In the rows, 128 means zero.
One turn moves each row of this set onto another row. After a few examples, where does it send each row asked below?
lonu: [115 156 112  93 143 135 108 116 132 104 151 123 136 152  96 138 161 126
 138 139 123 126 140 125 122 113 107 106 151 108 127 146 126 135  85 137
 143 139]
Pubar: [142 132 130 123 124 117 125 134 123 124 155 148 134 142 125 116 163 135
 145 151 129 106 165 104 136 121 117 114 148 106  99 144  97 121 112 152
 127 161]
Rolu: [123 127 132 116 129 125 121 138 142 139 165 149 142 144 118 116 163 139
 141 147 124 109 163 101 134 131 115 116 138 100 117 139  96 143 121 146
 122 160]
ziv: [128 137 123  87 126 104 106  90 144 133 152 125 153 163 103 114 140 115
 151 120 138 115 155 118 151 138 116 118 158  93 101 139  89 109 111 148
 131 139]
foraf: [127 133  84 105 136 131 120 110 132 132 154 132 138 101  94 107 166 123
 158 121 146 119 149 122 136 121 112 135 143  95 119 147 116 118 126 130
 133 141]
dosu: [122 153 121 106 160  97 119 131 131 120 154 109 144 133  95 123 139 145
 141 147 120 132 144 109 129 132 114 125 138 112 135 135 113 136 102 149
 151 142]
zezu: [129 144 107 101 162 124 123 119 134 103 148 111 143 138  98 130 159 141
 161 109 143 130 138 113 117 112 113 100 150  99 119 156 106 131  92 147
 141 137]
Damis: [124 147 104  94 132 134 141 101 145 125 152 132 154 120  98  98 151 126
 152 117 149 128 150 131 134 140 113 132 156  90 119 146 116 136 128 136
 124 159]
pera: [115 143 113  86 149 132 110 123 117 104 148 121 143 151  90 135 155 124
 148 140 134 125 143 113 128 107 114 106 147  99 128 141 112 129  79 139
 136 120]
rone: [129 141 111  91 132  97 105 111 117 113 146 126 164 150 106 113 157 110
 150 125 130 117 157 132 160 109 122 119 133 103 101 150  93 112 118 147
 128 132]
metab: [137 145 110  90 120 123 124 101 152 136 158 141 130 105  90 104 158 134
 155 121 140 122 152 113 129 121 123 128 152  98 121 160 101 115 125 143
 136 146]
gosa: [116 140 117  83 128 100 102 101 120 128 152 121 159 146 109 112 153  99
 147 130 133 116 170 134 147 128 113 127 153  92 104 135  87 112 108 146
 143 140]
dena: [139 131 127 115 120 125 130 133 130 128 160 151 134 131 125 123 153 138
 143 152 122 111 163 104 134 124 118 116 150 116 110 147  93 139 114 147
 130 160]
lukan: [136 144 119  82 115 105 113  90 137 121 146 139 153 153  94 119 147 118
 156 122 133 113 158 118 155 123 129 115 151 101 101 157  90 109 102 151
 127 135]
Lokof: [121 149 120  89 117  96 107 101 113 121 147 129 157 141  99 111 157 106
 148 135 133 118 171 135 155 121 125 123 143  92 105 146  96 112 106 147
 134 132]
vilam: [122 125 135 104 124 127 109 123 142 144 161 149 133 156 107 120 151 129
 132 146 131 104 158  93 136 128 122 123 151  94 119 140  96 124 120 142
 116 157]
muzo: [132 151 108 104 151 123 131 119 139 101 155 121 146 145  97 138 152 134
 154 118 139 121 145 117 125 123  98 107 141 101 120 162 109 148  85 161
 141 137]
Sir: [132 141  95 110 129 134 128 100 138 131 155 133 139 104  99 103 169 130
 156 120 140 120 155 121 131 125 124 133 157  82 114 149 121 122 114 135
 124 155]
Niba: [117 154 119 102 150 118 115 122 129 113 151 117 136 153  91 136 141 121
 134 137 117 129 133 120 128 128 114 119 144 100 124 132 135 137  93 127
 134 144]
Vez: [126 137  98  97 139 140 135 105 134 127 154 133 149 114  99 102 158 123
 153 123 143 124 153 119 128 133 118 139 163  80 114 148 114 126 124 140
 121 166]
Dor: [126 147 119 113 167 108 131 122 131 108 150 109 144 140  92 128 136 134
 159 109 141 136 133 109 134 123 115 109 145  90 118 144 123 132 103 144
 129 146]
rabir: [132 124 130 113 137 118 120 140 132 131 161 150 143 152 119 114 167 129
 146 146 125 105 162 101 131 128 114 116 144  95 102 139  89 125 117 152
 124 167]
fivu: [129 111 116 117 146 128 107 141 127 132 153 152 142 145 110 121 160 139
 139 142 131 106 156 104 138 117 113 112 139  96 101 138  99 128 120 143
 115 159]
mis: [130 152 121  97 154 121 119 140 121 105 152 116 137 135 103 127 163 137
 146 142 141 127 141  98 120 110 109 112 141 115 137 153  98 133 103 149
 151 139]
dof: [129 144 118  88 129 124 131 105 151 138 157 132 139 120  93  99 143 128
 150 126 149 127 148 112 130 137 114 136 155  89 124 152 104 120 142 145
 128 154]
gaba: [139 117 116 122 137 129 115 135 116 123 149 148 135 139 118 124 150 142
 138 149 136 107 158 109 142 113 110 113 152 110  98 143 103 125 117 147
 120 157]
fabo: [134 144  97  98 127 129 131  97 148 131 155 136 142 103  95 103 162 130
 157 109 136 122 151 131 131 129 121 125 152  96 114 147 112 133 110 131
 134 154]
Mapi: [125 152 130 112 159 103 116 143 126 119 160 114 132 134  96 124 152 133
 145 136 135 129 135  96 133 118 112 116 130 103 138 133 112 131 109 143
 146 146]
Bor: [119 144 120  85 113 102 108 101 123 119 146 137 165 152  99 120 149 112
 150 135 123 117 168 132 154 121 132 119 139 108 105 143  93 122  97 141
 135 140]
Ravir: [124 134  90  96 140 136 131 114 125 124 150 131 148 112  93 105 154 117
 155 128 151 123 147 120 137 126 109 142 147  93 120 149 116 122 137 134
 127 150]
bolir: [128 132 109  92 139  98  99 109 121 123 152 116 158 152 118 112 151 107
 149 122 133 116 155 134 154 117 110 122 145 106  97 137  89 110 119 146
 139 135]
razo: [134 147 115 116 158 104 132 123 140 115 159 115 144 144  94 135 137 130
 149 113 132 122 138 114 127 136 105 116 134  94 119 145 116 149  88 149
 136 142]
kuza: [116 144 120 105 154 116 111 120 116 114 154 113 136 150  93 134 134 120
 143 136 133 127 139 110 141 117 109 114 149  95 126 121 125 126  87 135
 137 130]
fek: [136 130 129 105 113 133 115 117 132 132 155 152 124 141 112 126 149 133
 135 151 129 102 159  96 137 116 124 119 159 111 115 151  96 120 109 145
 123 154]
todom: [112 140 123  91 121 105 101  98 131 130 152 122 161 161 114 116 147 113
 146 133 132 118 168 134 151 131 115 122 150 105 104 129  93 121 105 142
 142 139]
gez: [117 154 116  96 154 116 116 128 133 109 152 118 148 135  95 123 161 150
 147 149 123 129 151 112 126 118 113 114 138 116 139 152 105 136  98 160
 154 136]

foraf -> bolir
fek -> dof
Damis -> Bor
Now these:
pera -> Mapi
Lokof -> rabir
muzo -> Niba

One turn moves each row of this set onto another row. After a few examples, where does it send each row asked below?
Vud: [133 111 140 158 120 122 124 130 137 131 131 116 116 151 115 158 119 119
 132 137]
tozu: [146 104 139 116 147 129 118 134 118 126 135 124 117 156 127 130 115 121
 132 118]
zef: [130 135 125 125 114 121 137 128 110 118 140 124 115 139 125 135  95 130
 132 123]
pud: [137 130 142 135 146 110 126  88 142 120 150 128 112 112 135 124 123 101
 124 122]
nin: [123 127 121 139 111 124 143 128 122 117 157 130 117 125 120 144 115 117
 126 126]
Garu: [145 122 139 129 151 111 116 122 111 109 146 138 118 145 114 139 101 139
 135 129]
kep: [130 121 155 146 159 116 114 105 118 132 126 104 114 129 123 119 127 103
 138 139]
zodig: [140 123 164 134 148 126 125  92 138 117 125 114 104 123 131 125 113 100
 143 128]
puz: [137 124 129 130 109 130 145 129 130 127 143 117 118 140 124 156 124 116
 127 123]
Dapuz: [136 133 152 125 136 120 134  92 144 120 127 123 111 121 137 126 114  95
 138 118]
fudur: [140 136 139 122 141 120 128 130 101 111 133 131 113 142 120 120 101 117
 138 123]
geben: [120 109 155 144 158 123 114 107 124 118 133 115 113 122 118 122 113 100
 145 141]
ribe: [121 127 128 153 124 122 137 134 123 124 152 120 117 132 113 133 130  95
 122 134]
zus: [135 114 153 132 136 117 118  91 150 130 120 122 111 130 141 132 108 115
 139 117]
zupus: [138 120 160 151 157 121 113 103 125 114 131 112 108 126 119 131 114 101
 143 148]
Vizom: [120 126 140 142 119 127 146 131 129 122 132 118 122 144 108 150 120 102
 139 131]
lepi: [138 131 124 130 124 115 133 120 117 112 156 129 118 138 118 148  99 138
 127 130]
fif: [126 126 128 168 124 108 121 126 124 130 147 123 115 136 113 142 122 122
 121 139]
zut: [163 124 133 127 152 120 118 129 111 119 151 124 112 146 127 126 123 114
 117 127]
Duso: [132 116 144 142 145 104 111  85 147 128 142 131 113 119 136 129 112 123
 129 122]
rotin: [130 110 153 143 157 115 111  89 136 122 144 122 107 116 128 120 115 115
 134 128]
kifam: [141 106 121 121 122 130 128 131 126 130 151 116 119 148 132 142 114 126
 120 120]
ripav: [155 125 121 126 122 127 133 129 121 125 153 115 112 144 134 138 118 117
 112 127]
luv: [132 120 118 147 111 118 129 128 124 137 152 121 115 133 130 143 125 129
 116 125]
rolir: [132 115 159 138 165 118 119 100 126 124 133 107 120 131 115 135 130 105
 141 140]
rik: [136 126 157 132 158 117 128  86 133 118 144 118 111 117 125 123 126 103
 134 126]
kon: [133 115 161 139 150 117 114  89 136 131 123 114 107 127 133 124 115 119
 141 125]
Lozu: [136 124 128 147 104 123 131 127 128 124 138 124 110 138 126 155 106 133
 130 130]

Vud -> Vizom
zus -> Dapuz
Now these:
kifam -> zef
kon -> zodig
nin -> luv
geben -> kep
fudur -> zut

One turn moves each row of this set onto another row. After a few examples, where does it send each row asked below?
kapi: [118 123 144 129 133 145 145 149 155 123 127 105]
maken: [137 121 116 128 132 145 144 119 142 133 125 111]
vofun: [109 106 132 115 140 123 128 138 124 124 138 109]
sugu: [106 124 122 130 157 130 127 148 117 134 109 119]
Tiv: [126 148 138 144 127 137 127 154 139 134 127 100]
Lupu: [129 122 128 124 169 133 128 139 133 133 124 133]
Vip: [104 124 134 119 147 145 124 126 128 138 107 125]
bovir: [130 133 117  96 136 144 126 138 146 143 123 126]
rapo: [136 144 134 135 140 134 143 126 147 128 136 112]
zozin: [145 117 128 128 137 145 146 150 153 133 116 110]
zolel: [116 133 107 113 131 140 112 161 129 144 118 108]
linul: [130 122 152 115 132 132 119 151 140 127 129 132]
Zirar: [121 138 104 109 131 142 114 134 133 145 126 121]
lapa: [119 129 121 141 146 126 146 145 135 125 138  92]
zapi: [124 114 112  96 145 140 132 151 146 138 127 112]
sunik: [125 130 128 120 136 117 126 122 117 130 133 123]
sul: [104 119 137 124 122 139 108 147 126 125 133 119]
nofi: [134 132 138 125 135 112 121 156 121 136 128 118]
Lefaz: [125 108 115 138 135 142 137 153 138 132 124  90]
fini: [104 136 122 138 124 146 135 130 138 119 132 110]
Figot: [125 131 114 141 116 158 125 136 142 131 119 118]
Nemu: [121 133 133 136 152 141 102 143 128 146 122 123]
runum: [129 121 111 108 147 130 124 162 135 146 122  99]
zet: [115 112 148 123 156 143 120 146 136 146 115 110]
Mufi: [136 134 112 146 125 136 129 146 128 140 118  97]

maken -> Figot
Nemu -> sugu
sul -> nofi
Now these:
Zirar -> zolel
lapa -> kapi

